m =
-857  -181   623   805
 828   551  -199  -696
Report the last entry, reading row by row.
A: -696
Report the second largest entry.
A: 805
Report the entry just left of 623.
A: -181

x =
0.219,-0.149,-0.124,-0.136,-0.099,-0.058,-0.041,-0.066,-0.076,-0.010,0.005,-0.051,-0.048
-0.044,-0.142,-0.120,-0.092,-0.126,-0.092,-0.049,-0.076,-0.114,-0.137,-0.157,-0.162,-0.143
Indices start at 1.
Which number is the entry at row 2, column 1? -0.044
Which number is the entry at row 1, column 1? 0.219
Which number is the entry just left of -0.120? -0.142
Which number is the entry just right of the largest entry? -0.149
Which number is the entry just left of -0.048? -0.051
The top-right entry -> -0.048
The entry in row 1 and column 3 is -0.124
Which number is the entry directly above -0.114? -0.076
The minimum is -0.162
Which number is the entry directly below 0.005? -0.157
Which number is the bottom-right entry? -0.143
The entry just right of -0.124: -0.136
The entry directly below -0.058: -0.092
The entry directly below -0.010 -> -0.137
The entry directly below -0.041 is -0.049

a =
[[4 6 6 4 5 7 3 5 6 3 6]
 [3 2 2 1 3 1 5 3 2 5 2]
 [6 5 4 4 5 4 3 6 4 4 4]
 [4 6 6 3 5 7 4 4 5 3 5]
 [4 6 6 4 5 7 4 5 5 3 6]
 [4 2 2 3 3 0 5 2 3 6 3]
 [5 4 3 2 4 3 4 6 3 4 2]
 [4 4 3 6 5 2 3 3 6 6 6]
 [6 4 3 3 4 3 3 6 4 4 4]
 [4 4 3 6 4 2 3 3 6 6 6]
 [4 6 5 7 5 5 2 4 7 4 7]
 [4 3 2 4 4 1 4 2 4 6 4]
 [4 4 3 6 4 2 3 3 6 6 6]
 [6 5 4 4 5 4 3 6 4 4 4]
 [6 4 3 3 4 3 3 6 4 4 3]]
Counting starts at 1.
The bottom-right entry is 3
The entry at row 2, column 2 is 2
The top-left entry: 4
The top entry of the column that holds the smallest entry -> 7
The centre entry -> 2
The entry just right of the smallest entry -> 5
The entry directly above the centre entry?
A: 3
The entry in row 1 and column 2: 6
The entry at row 2, column 1: 3
The entry in the bottom-left corner is 6
The top-right entry -> 6
The entry in row 3 and column 1?
A: 6
The bottom entry of the column that holds the smallest entry: 3
The entry at row 3, column 2?
A: 5
The entry at row 1, column 3 is 6
The minimum: 0

Read these off the matrix that follows. Indices start at 1.
1) Report the entry in the top-left corner.
2) Report the entry at row 2, column 1.
3) Report the bottom-left entry.
4) Report the entry at row 3, column 1.
5) Report the entry in the top-right corner.
6) Report the entry in row 1 and column 3.
[[0.14, 0.20, 0.09, -0.01, 0.13, 0.20, 0.05, -0.03, 0.19, 0.10, 0.14, 0.13, 0.15],
 [-0.06, -0.09, -0.01, 0.15, -0.04, -0.09, 0.11, 0.13, -0.09, -0.05, -0.04, -0.03, -0.05],
 [0.12, -0.11, 0.04, 0.03, -0.06, -0.09, 0.19, -0.05, -0.10, 0.03, 0.11, 0.11, -0.07],
 [-0.16, 0.06, -0.06, 0.12, 0.11, 0.07, 0.18, 0.07, 0.08, -0.13, -0.13, -0.11, 0.13]]
1) 0.14
2) -0.06
3) -0.16
4) 0.12
5) 0.15
6) 0.09

Read these off the array that follows.
1) Find the 4th entry, reading row by row.
2) Find the last entry, reading row by row.
3) Find the entry in the top-right corner.
4) Find the third entry in reading order.
5) Find the entry in the top-left corner.
6) Find the smallest entry in the first column.
7) Find the entry just left of -2.659.
8) Find the bottom-left entry.
 1.355 -0.076  0.595 -1.256 -0.323 -1.448 -1.166  2.018  2.796
-3.040  2.486  4.446  0.388 -1.283 -2.237 -3.607  1.100 -4.661
 0.344 -3.711  0.031 -1.178  1.633 -2.818  0.907 -2.456 -0.214
-4.736 -0.784 -5.598 -5.384 -9.118  2.375 -8.382  3.080 -3.234
 1.598  2.330 -3.151 -0.844 -2.606 -1.675 -3.553 -0.276 -3.244
 4.877 -1.866 -0.310  3.774  1.827 -9.080 -3.369  4.756 -7.344
 3.959 -2.659  0.973 -3.807 -1.265 -3.101  0.275 -2.162  2.418
-4.179 -0.623 -3.879  4.906 -1.329  2.061  3.026  3.184  2.312
1) -1.256
2) 2.312
3) 2.796
4) 0.595
5) 1.355
6) -4.736
7) 3.959
8) -4.179

-5.819  2.804  0.893  1.940  5.311  4.978  7.311  1.989  1.151  2.609  3.103  3.739  4.722
Read off the entry just right of the largest entry.
Answer: 1.989
Read off the entry just right of 3.103.
Answer: 3.739

data =
[-5.422  4.785  1.367 -3.950 -3.109  4.142  3.200  1.803  7.251  3.167
 -0.535  5.870  0.784 -3.992]
Read off the third largest entry.
Answer: 4.785
The third-last entry -> 5.870
Read off the smallest entry.
Answer: -5.422
Read off the second entry from the end.
Answer: 0.784
Read off the largest entry.
Answer: 7.251
Read off the entry just left of -3.950.
Answer: 1.367
The last entry is -3.992
Read off the 5th entry.
Answer: -3.109
Read off the entry just right of 1.367.
Answer: -3.950

[[  85.69  113.13  132.75  120.02 -147.75  161.15]
 [ -69.11   57.61  -46.39  -63.27  150.68  153.21]
 [ -68.23   61.55  -16.81  -67.76  170.63  145.90]
 [ 110.90  -94.55  -68.29  124.47  219.58 -122.57]
 [ -80.89   66.84  -38.88  -38.85  166.82  158.96]
 [ -50.81   69.29  -10.54  -53.73  163.57  130.95]
 [ -75.90   64.76  -33.98  -57.83  165.17  153.00]
 [ -87.15   44.07  -18.13  -61.71  151.96  151.26]]
Counting starts at 1.
The bottom-right entry is 151.26
The entry directly below -80.89: -50.81
Read off the entry in the bottom-left corner.
-87.15
Read off the entry just left of -53.73.
-10.54
Read off the entry at row 1, column 3.
132.75
The entry directly above -16.81 -> -46.39
The entry directly below the smallest entry: 150.68
The entry in row 2 and column 1 -> -69.11
The entry directly above the largest entry: 170.63
The entry at row 1, column 1: 85.69
Read off the entry just left of the largest entry.
124.47
The top-right entry -> 161.15
The entry in row 3 and column 1 -> -68.23
The maximum: 219.58
Read off the entry just left of 132.75.
113.13
Read off the entry just left of 150.68.
-63.27
Read off the entry in row 2 and column 2.
57.61
Read off the entry in row 3 and column 2.
61.55
Read off the bottom entry of the column that holds the largest entry.
151.96
The entry just left of -61.71 is -18.13
The entry directly below -57.83 is -61.71
Read off the entry just right of -16.81.
-67.76
Read off the entry in row 3 and column 3.
-16.81
Read off the entry directly below 124.47.
-38.85
The entry directly above 64.76: 69.29
Read off the entry directly below the largest entry.
166.82
The top entry of the column that holds the largest entry: -147.75
Read off the entry just left of -38.85.
-38.88
The entry just right of the largest entry -> -122.57

Questions about the matrix below. Indices start at 1.
1) Which number is the entry just left of -32?
2) Which number is the entry just right of the largest entry?
3) Which number is the entry at row 2, column 3?
4) Which number is the entry in the top-left corner?
5) Which number is the entry at row 1, column 2?
6) Which number is the entry in the top-right corner?
7) Which number is the bottom-right entry?
8) Which number is the entry in row 3 and column 1?
[[-29, 2, 13, 7, -13, 8],
 [19, 2, 8, 4, -1, -8],
 [-29, -24, -3, -15, -4, -7],
 [-3, -32, -27, -10, 0, 1],
 [-17, -7, 4, 0, 1, 14],
 [-14, -14, -14, -25, -6, 4],
 [34, 13, 18, -29, -12, -21],
 [28, -17, -10, -26, -10, -1]]
1) -3
2) 13
3) 8
4) -29
5) 2
6) 8
7) -1
8) -29
